One vector is turned by the same rotation once a step. Each row is the vector after some number of steps, and that number follows the row.
The counts run from 0 to 343.
[130 135 125 163 127 134 113 180 134 149 145 128  93 147 149 106 131 161
 156 114 115 133  81 139 139 181 107 119 136 125 137 132 101 122 104  94
 107 117 114 136 125 116  95  94 166 124 126 138 226 101  88 139 142 131
 113 162 161 113 143 104 108 133 137 146]  265
[151 154 116 178 157 136  96 185 140 159 144 112 117 158 109 115 110 148
 155 122 126 139 131 167 137 139 108 136 146 156 131 146 134 121 126 116
 110 114 137 138 130 116 110  95 146 136 131 130 224  65 110 159 133 123
 152 146 136 125 122 138 100 154 136 166]  278
[168 124 117 170 139 152  92 173 110 160 138 109 102 140 104  82 153 154
 147 146 118 133 110 126 150 141 130 149 155 161 146 133 152 138 132  92
  97 128 126 171 112 136 133  82 136 145 120 129 184  67 138 131 114 115
 141 147 149 101 142  98 113 142 170 161]  218
[157 132  98 151 122 135 100 156 130 168 157 118  71 158 133  71 144 157
 174 109 113 126 111 133 125 165 109 101 144 130 163 117  98 116 150  91
 118 116 132 143 122 120 116  91 153 142 119 135 171  97 119 130 122 141
 126 150 192  83 148 113 108 140 147 132]  230
[154 135 122 153 140 119 104 182 146 179 142 116  97 197 117  94 139 147
 172 145 123 150 128 157 147 152 111 136 150 152 142 124  99 134 141 114
 101 116 128 132 121 143 131  92 133 130 130 123 199  67 130 156 107 133
 117 144 162 123 151 115 125 161 114 143]  240
[149 152 113 149 125 136 109 183 143 155 145 131 100 151 158  98 123 153
 158 115 122 124  85 140 134 186 108 118 152 119 137 139 116 122 120 100
 109 118 121 138 126 123 100  95 175 127 125 144 213  89  92 133 143 134
 125 172 162 109 142 126 123 135 125 150]  263
[186 152 102 182 133 134  98 173 144 169 150 123 108 158 119  67 115 125
 166 127 125 110  95 128 147 168 120 128 143 120 119 140 155 125 128 107
 117 108 134 147 123 111 126  76 145 135 114 138 173  80 112 129 117 111
 135 155 177  94 149 137 131 130 159 149]  24
[129 154 128 166 139 126 105 182 121 171 131 102 102 162 105 100 148 172
 174 111 133 151 125 160 134 134 109 125 145 140 155 130  88 126 120  93
 103 111 127 122 124 101 122 110 146 127 143 128 221  92 122 143 111 144
 115 158 148 143 152 102 102 141 123 152]  74
[141 140 113 169 134 111  98 195 126 173 140 104  92 149 102  88 122 152
 163 128 109 141 125 150 139 163 110 109 120 135 138 124  90 119 121 102
 106 104 112 132 139 131 101  95 148  88 116 133 200 106 109 143 110 117
 121 131 183 101 158 109 129 157 129 128]  37
[153 125 106 152 146 124 101 173 126 170 143 109  80 179 105  87 142 157
 172 128 106 151 124 145 146 150 111 114 137 150 156 107  82 126 150 110
  98 116 129 131 126 135 118  94 134 118 127 127 187  92 117 154 104 137
 108 132 183 111 152 106 117 147 117 132]  237
[173 161  92 190 119 143 104 170 132 159 155 121 116 164  90  86 129 148
 180 133 136 142 130 149 144 146 112 151 136 148 134 117 137 130 162 122
 108 122 165 149 121 111 102  98 120 146 143 108 183  89 113 140 110 147
 147 144 166 101 124 116 109 140 144 142]  315
[147 165 116 183 160 136 118 178 129 172 127 120 132 159 125 103 135 125
 176 135 121 137 119 147 152 164 112 141 123 133 152 119  90 123 154 108
 101 125 124 142 133 141  93 117 132 120 106 121 209  89  87 118 119 108
 117 169 179 121 145 119 100 149 107 123]  338
[148 144 114 191 133 108 101 169 129 159 150 112  91 152 106  93 135 132
 156 117 118 143 127 171 153 138 124 125 117 147 137 132  95 116 140 116
 125 117 133 133 147 133 108  89 111 116 119 121 210  79  92 153 127 126
 148 145 167  97 132 109  88 167 145 147]  45
[156 155 102 207 138 145  92 155  95 152 128 112 116 158 112  95 148 165
 190 134 110 140 137 139 135 137 135 143 124 136 128 113 126 150 146  95
  95 126 125 154 119 112 106 101 125 166 134 120 162  79 116 114 108 143
 117 155 169 103 149 106 101 132 151 152]  152
[175 126 112 169 145 155  94 173 115 163 143 112 102 137 107  78 149 143
 148 141 121 125 115 128 151 139 125 144 155 159 154 136 150 135 141  98
 102 127 132 172 114 142 132  87 135 145 118 128 183  59 132 131 117 112
 149 148 151 103 136 105 106 144 168 163]  217
[157 160 106 158 134 159 125 171 131 180 144 132  96 143 104  74 122 162
 182 107 115 137 111 134 134 148 106 122 137 140 171 128  97 101 134  83
 115 102 137 147 109 102 101 106 156 125 124 137 195 115 106 126 128 124
 130 153 166 103 122 131 103 138 143 119]  299
[153 116 112 173 145 128 110 158 134 154 138 112  90 171 100 101 130 140
 160 120 116 136 112 146 178 134 102 143 140 155 156 128 123 136 117 119
 116 107 148 146 118 114 143  82 114 140 106 128 223  86 121 157 109 117
 117 141 151 129 147  95  93 124 150 142]  12
[175 140 105 167 153 143  84 176 129 152 136 130 108 158 121  90 135 137
 160 129 103 126  80 115 153 174 141 131 147 129 113 134 144 133 145 116
  86 132 126 135 131 137 108  89 136 128 137 125 178  69 100 145 115 135
 127 164 177 105 137 125 135 131 139 179]  254
[161 156 106 145 128 153 115 174 144 176 128 130 105 139 105  82 114 171
 170 108 122 133 102 130 129 169 107 131 160 140 160 156 138 115 107  87
  91 113 127 145 106 114 116  99 173 122 128 137 200 101 138 130 120 131
 132 170 147  99 124 135 124 135 165 141]  294
[154 132  98 159 125 132 100 167 125 156 139 121  98 140 144 121  97 136
 148 120 124 109 122 122 132 190  97 117 147 128 150 146 144 128 117 102
  96 122 125 152 135 115 104  80 175 143  89 140 195  72 118 132 135 130
 130 154 177  91 143 114 117 137 160 146]  194
[169 155  97 194 109 142 112 172 136 157 154 136 125 174 103  95 130 153
 169 147 134 140 113 143 143 160 112 167 139 152 128 118 146 134 141 118
  91 134 152 152 110 124 106  91 129 150 140 108 184  80 118 129 118 146
 135 144 158 101 130 108 112 136 160 141]  317
[147 166 114 185 156 131 123 179 118 165 131 118 121 153 119  98 134 132
 174 135 116 134 112 141 152 157 114 136 114 130 148 120  82 123 148 104
 108 122 124 140 133 136  87 113 130 116 109 122 205 109  87 123 118 115
 113 171 176 122 139 111 100 148 112 120]  337
[131 149 129 200 153 126 103 165 125 153 123 100 140 151 120 113 151 134
 169 121 135 144 128 155 160 162 117 150 117 125 133 133 110 135 130 112
  98 127 122 139 154 124 109 109 133 127 109 119 222  85 115 128 110 117
 112 170 161 125 157  91  96 138 140 144]  342
[150 162 117 173 142 138 105 174 137 173 148 122 113 180 115 107 134 150
 172 114 142 142 125 159 138 128 106 135 152 148 155 122 110 121 152 109
 114 117 153 135 118 102 118 104 136 152 139 123 210  66  99 136 124 145
 141 152 145 134 138 121  91 147 118 157]  78
[159 157 101 163 135 143 127 163 119 169 138 142 108 158 109 100 108 138
 173 108 106 126  77 107 154 160 119 120 127 131 151 131  98 104 127  98
 100 113 134 142 116  93  93  93 160 117 116 130 193 116  89 132 127 135
 114 163 180 113 124 114 110 125 132 126]  99
[142 141 125 194 128 138 116 178 114 148 153 103 139 143  96 108 125 147
 165 134 138 155 130 157 165 147 116 148 119 142 128 133 120 120 122 112
 106 104 141 161 139  95  97  84 142 129 121 121 227 102 116 143 123 125
 142 143 149 119 132  92 102 146 133 141]  112
[178 145 108 198 143 130  91 175 122 157 142 109 105 156  94  75 125 141
 167 140 117 127  97 125 156 147 128 138 125 131 107 135 146 137 115 105
 110 101 124 144 120 100 132  73 124 126 125 136 177  92 116 142 103 114
 118 148 171 108 148 117 133 122 165 151]  21
[165 161  88 200 125 133 102 162 122 156 138 131 112 166 101  92 131 146
 179 126 112 130  98 124 141 168 124 148 118 140 123 118 127 125 137 109
  90 141 135 140 127 119  97  90 122 131 128 104 157  98 112 136 110 153
 110 159 189  93 126 111 114 127 173 136]  321
[178 129 107 170 152 155  91 165 116 163 144 108  99 136 103  79 145 135
 153 135 119 124 119 131 154 135 129 136 154 160 157 134 147 128 148 100
 107 125 137 167 120 141 131  88 127 149 111 131 182  61 123 136 114 111
 151 149 158  99 130 112  98 146 161 160]  216
[162 166  84 153 129 132 120 163 122 167 131 127 106 134 117  91 110 152
 174 126 102 130 122 141 126 165 121 130 127 154 166 143 117 113 139  88
  93 129 121 159 110 144  85  92 159 126 117 125 192 106 118 122 128 139
 143 179 167  92 113 123 109 154 141 115]  131
[141 142 128 170 142 118 116 153 114 171 118 125 103 180 127 126 127 135
 177 133 113 139 124 144 174 160 111 146 129 123 141 130  98 144 117 106
  96 108 111 134 125 107 127  95 130 135  85 132 216  81 114 143 106 126
  93 167 165 136 144 104 107 136 125 134]  173
[130 144 119 158 127 140 109 172 121 167 127 125  87 139 128  91 157 173
 159  99 108 135  85 128 133 158 119 121 148 133 164 131  95 114 117  76
  92 136 115 132 118 131 105 111 162 116 130 134 202  96 101 118 130 145
 110 169 158 110 145  89 101 131 156 145]  66
[142 154 112 164 124 131 129 160 121 173 122 125 110 144 125  98 131 158
 172 134 103 140 117 143 139 161 118 149 128 151 167 138  99 117 116  77
  90 133 103 157 102 147 100  96 161 128 105 125 204 104 127 117 127 128
 119 174 154 106 122 101 102 154 150 109]  134
[160 156  84 185 145 132  92 157 122 156 133 116 132 138  94 101 110 135
 166 112 111 132 130 135 133 177 130 126 124 144 133 147 144 115 141 110
  83 140 131 154 142 126  90  90 159 129 116 108 174  83 134 141 119 140
 147 158 180  82 124 121 112 148 167 147]  123
[154 122 120 181 135 147  96 167  98 141 134 110 114 138 116 117 129 137
 160 141 120 135 121 129 186 151 121 150 134 133 131 138 135 156 126 117
  99 106 136 164 132 104 116  89 121 139 103 136 220  81  98 140 107 123
 124 160 152 128 148  88 105 123 133 167]  181
[165 157  93 197 156 154  98 166 122 156 139 131 111 149  97 105 115 145
 156 108 103 126 104 138 134 135 129 135 141 158 133 141 139 111 132 103
 107 130 135 147 120 114 110  92 134 145 134 120 188  66  94 149 137 132
 150 143 153 104 111 136  93 138 170 168]  284
[162 127 109 190 141 148  94 167  88 140 134 106 110 133 111 111 126 144
 158 141 116 130 119 125 180 148 123 141 130 133 125 134 134 157 130 117
 101 105 133 164 134  95 107  87 119 139 107 138 204  84  95 141 106 125
 125 155 163 124 144  93 105 121 131 171]  182
[157 159 107 156 109 134 124 167 128 159 142 138 114 164 120  99 115 161
 167 118 120 128  69 124 151 169 116 144 139 130 141 145 125 116 106  98
  94 113 133 146 102  94 105  79 165 128 123 133 206 111 110 134 127 151
 114 176 156 119 123 104 124 118 146 133]  96
[160 149 104 186 148 160 102 167 135 158 131 138 119 154 104 111 120 149
 151 111 108 123  94 127 135 149 124 147 153 157 139 148 152 111 120 101
  89 140 129 147 110 123 115  94 152 140 129 122 192  63 115 140 136 128
 142 147 146 103 117 132 101 135 183 166]  286
[140 151 125 187 132 142 110 168 134 158 145 128 118 187 115 115 144 157
 162 120 137 143 112 155 148 126 110 148 148 151 145 122 116 125 130 106
 104 127 150 137 115 100 124  98 136 155 140 122 216  62 107 139 126 148
 133 144 132 133 141  98  89 134 137 159]  80
[139 142 125 176 141 137 107 150 111 163 125  96 118 137 105  88 159 153
 189 119 127 158 147 162 160 143 126 142 132 139 156 138 104 136 141  95
  99 118 124 155 133 121 119 115 129 141 113 125 213  96 143 129 103 127
 127 171 152 116 141  96  91 151 143 137]  143
[140 119 113 158 115 128 112 194 142 168 141 123  95 150 116  91 122 153
 147 131 115 136 103 132 151 183 101 122 136 135 146 129 113 124 115 100
  89 122 119 145 124 146 106  92 168 100 115 135 209 100 115 127 118 115
 120 133 172  89 158  92 137 144 137 130]  34
[157 129  84 152 140 128 102 172 105 159 136 112  80 131 116 111  98 152
 148 116  96 120 128 122 139 163 101 101 133 150 172 134 106 124 128 100
 101 116 130 155 132 124  92  84 155 119  94 134 199  98 107 149 127 128
 129 140 183 101 139 110 105 143 141 132]  199
[148 128 101 158 113 130  99 166 120 153 138 117  95 136 143 123 106 148
 143 115 122 113 121 126 137 184  98 116 147 133 154 144 138 133 105 101
  96 122 126 154 132 114 102  76 173 139  89 138 206  81 122 137 132 131
 128 154 172  96 144 102 113 134 164 144]  195
[124 130 127 177 161 132 103 187 127 155 129 101 112 152 108 122 129 159
 152 110 113 153 119 154 147 151 108 126 132 148 137 139 101 125 113 110
  94 115 118 128 142 116 107 105 153 111 128 130 234  82 118 165 123 123
 116 133 147 132 148 108 104 146 132 160]  273
